In the rows, 128 means zero.
Each path below is one point turned by a fixed rotation once a step. After each direction that follows a path, write how fast that rotation turns it, in degrees per step (0 if it stays still).
Each turn is a multiple of 5 degrees from 10 to 175, or 0.
Each row of a path follows its step; steps can be skipped.
path 1
step 0: [122 137 144 128 128 137 127 122 131 135 118 133 128 129 130 127 124 130
 131 132 124 122 122 124 117 127 123 126 136 126 134 133 127 123 126 133
 131 114 125]
step 1: [131 131 137 122 128 132 124 137 134 132 125 135 135 130 130 125 127 121
 130 118 121 137 117 117 124 126 127 132 132 120 130 126 132 127 131 128
 137 128 141]
step 2: [140 124 121 137 133 134 134 135 127 129 123 143 129 127 130 131 132 121
 136 128 119 130 126 122 130 128 133 121 117 130 127 128 134 129 136 129
 129 127 136]
step 3: [137 134 123 128 136 123 119 128 126 119 128 134 131 113 131 126 131 128
 127 129 125 126 130 127 134 139 144 128 118 127 124 128 121 125 133 124
 124 128 127]
step 4: [143 136 130 123 130 126 130 117 126 118 132 123 116 125 127 124 134 132
 129 131 134 130 132 130 133 131 132 133 122 130 134 131 122 145 126 126
 131 127 123]
step 5: [134 126 139 131 126 117 131 120 122 124 129 123 122 119 130 135 129 134
 127 137 136 125 120 132 119 115 129 127 131 123 129 125 130 130 118 125
 133 126 122]
step 6: [118 125 128 124 119 126 124 126 132 124 131 128 129 135 130 121 125 126
 133 143 120 130 124 125 116 119 135 131 138 126 131 122 133 131 118 128
 134 123 128]
step 7: [126 123 138 131 118 134 135 136 130 126 132 126 127 131 128 130 125 125
 133 130 115 141 129 129 123 137 130 124 132 134 122 124 132 119 124 124
 132 119 137]
step 8: [124 123 127 125 134 121 138 124 128 129 127 139 134 124 119 122 122 130
 138 117 121 138 132 123 131 137 130 128 124 130 116 124 136 123 126 130
 127 131 130]
step 9: [134 121 123 120 135 127 132 117 136 120 121 132 127 127 127 130 126 135
 133 124 125 121 139 129 125 140 126 121 124 124 125 134 121 125 139 132
 134 132 127]
Speeds:
[124 131 126 130 127 128 127 130 128 129 130 130 128 128 128 129 127 127
 128 125 129 131 129 126 125 127 129 126 130 129 125 130 133 129 132 128
 132 123 131] -> 60
path 2
step 0: [127 124 138 132 128 122 123 128 129 127 136 132 119 138 121 117 130 124
 135 138 124 128 131 132 127 124 124 119 140 133 127 140 128 131 124 116
 134 129 127]
step 1: [122 134 133 135 126 112 129 123 121 127 126 117 132 124 135 125 131 126
 127 116 132 137 125 130 120 136 127 132 128 141 137 129 129 126 132 130
 124 119 126]
step 2: [127 123 131 121 121 128 130 132 134 131 130 127 127 131 123 122 124 135
 137 131 123 130 126 134 128 126 115 129 119 124 123 131 149 124 130 130
 138 120 133]
step 3: [122 145 134 138 135 127 130 123 128 135 137 125 119 131 128 125 136 127
 130 136 136 124 129 136 133 124 123 124 135 131 130 122 128 131 123 138
 122 124 122]
step 4: [121 121 126 130 123 112 135 141 127 122 127 138 119 124 133 128 130 126
 124 125 126 133 131 133 118 137 125 128 126 124 124 125 136 129 121 124
 118 127 131]
step 5: [129 135 127 129 118 132 119 126 128 133 130 121 122 121 120 112 139 124
 135 126 133 125 137 126 134 132 125 119 126 123 128 135 132 119 134 123
 131 125 130]
step 6: [119 128 127 128 128 126 144 123 120 132 126 129 123 129 133 133 131 127
 128 127 126 129 139 127 122 121 117 132 125 133 130 122 120 130 129 128
 131 108 126]
step 7: [130 124 117 118 114 123 121 128 141 136 128 131 118 128 123 125 129 128
 138 126 131 131 128 134 120 126 128 132 133 129 119 127 131 130 126 141
 122 129 130]
step 8: [129 139 139 137 124 124 122 127 128 127 138 131 126 131 124 120 126 123
 128 137 132 126 132 120 121 129 115 131 131 127 124 132 118 132 121 114
 129 124 124]
step 9: [123 121 132 132 116 116 133 130 125 129 123 117 125 129 123 134 129 126
 132 118 128 129 120 127 119 128 134 126 136 132 133 121 132 118 132 124
 122 117 128]
Speeds:
[127 125 125 128 132 130 128 128 132 129 131 130 124 127 131 126 127 130
 125 130 129 125 127 130 125 126 129 127 132 129 126 127 127 131 126 132
 129 128 127] -> 95
[129 132 128 128 130 129 131 130 128 128 125 126 128 124 131 130 129 129
 131 126 126 127 127 126 126 127 127 128 130 132 128 127 129 131 127 125
 126 128 124] -> 140
[131 126 126 126 126 129 126 125 130 130 126 129 127 129 128 128 126 127
 130 128 127 132 130 126 125 128 128 129 131 132 128 130 121 129 128 126
 130 127 129] -> 45
